Here are some points, each followed by its number:
[-0.9 -1.  -1.  -1.1  2.6 -0.5  1.8 -0.9] 0
[ 0.7 -0.3 -0.6  0.1  0.3 -0.8 -0.8 -0.4] 1
[-1.  -0.8 -1.  -1.1  0.4 -0.8 -0.4 -0.9] 2
[-0.9 -0.7 -1.  -1.1  0.3 -0.8 -0.3 -0.9] 3
[-0.7 -1.  -1.  -0.3  0.7 -0.3  1.3 -0.9] 4
[ 2.   1.7  2.   2.  -0.8  1.7 -0.4  2.3] 5
[-0.5 -0.4 -0.6 -0.5  0.4 -0.3 -0.4 -0.5] 6
[ 0.1  0.   0.2  0.4  0.1 -0.1 -0.4  0. ] 7
[ 0.7  0.2  0.   0.1 -0.8 -0.7 -0.5 -0.1] 8
[ 1.8  0.9  1.6  1.3 -0.8  0.1 -0.8  1.1] 9
[ 1.2  0.5  1.1  0.8 -0.3 -0.1 -0.5  0.7] 10
[-0.5 -0.5  0.1 -0.3 -0.3  0.  -0.8 -0.1] 11
[ 0.2  0.1  0.7  0.3 -0.5  0.4 -0.7  0.5] 12
[-1.  -0.6  0.1  0.5  0.3  0.7  0.9 -0.3] 13
[ 0.6  0.8  0.6  1.  -0.5  0.6 -0.1  0.9] 14
[ 1.5  2.5  2.3  2.8 -0.8  3.2  1.1  3. ] 15
[-0.4 -0.3 -1.  -1.1 -0.8  0.2  1.9 -0.8] 16
[ 1.2  1.   0.8  0.7 -0.7  0.3 -0.8  0.5] 17
New points follow, each followed by the numbers of its two nearest points above, looking only along the 2 directions in which the numbered points spread most, nearest first.
[ 2.   1.6  1.8  1.8 -0.8  1.3 -0.8  2. ] 5 9
[ 0.1  0.5  0.5  0.8 -0.5  0.8  0.1  0.7] 14 12
[-0.3 -0.2 -0.2 -1.  -0.7 -0.1  0.3 -0.4] 6 11
[ 0.7 -0.3 -0.3 -0.5 -0.5 -0.8 -0.8 -0.8] 1 11
[-1.   1.  -0.3  0.  -0.8  1.9  1.2  0.9] 13 14
[-0.6  0.1  0.4  0.6  0.1  1.   0.6  0.3] 13 7
[-0.3 -0.2 -0.2 -0.8 -0.4 -0.1  0.3 -0.4] 6 11
[ 1.6  1.5  1.2  1.2 -0.8  0.5 -0.8  0.9] 9 17
[-0.9 -0.1  0.5 -0.2 -0.4  0.5  0.5 -0.2] 13 7
[ 1.6  3.1  2.9  3.5 -0.8  4.3  1.6  3.7] 15 5
[ 0.4  0.3  0.5  0.7 -0.4  0.1 -0.7  0.2] 12 10
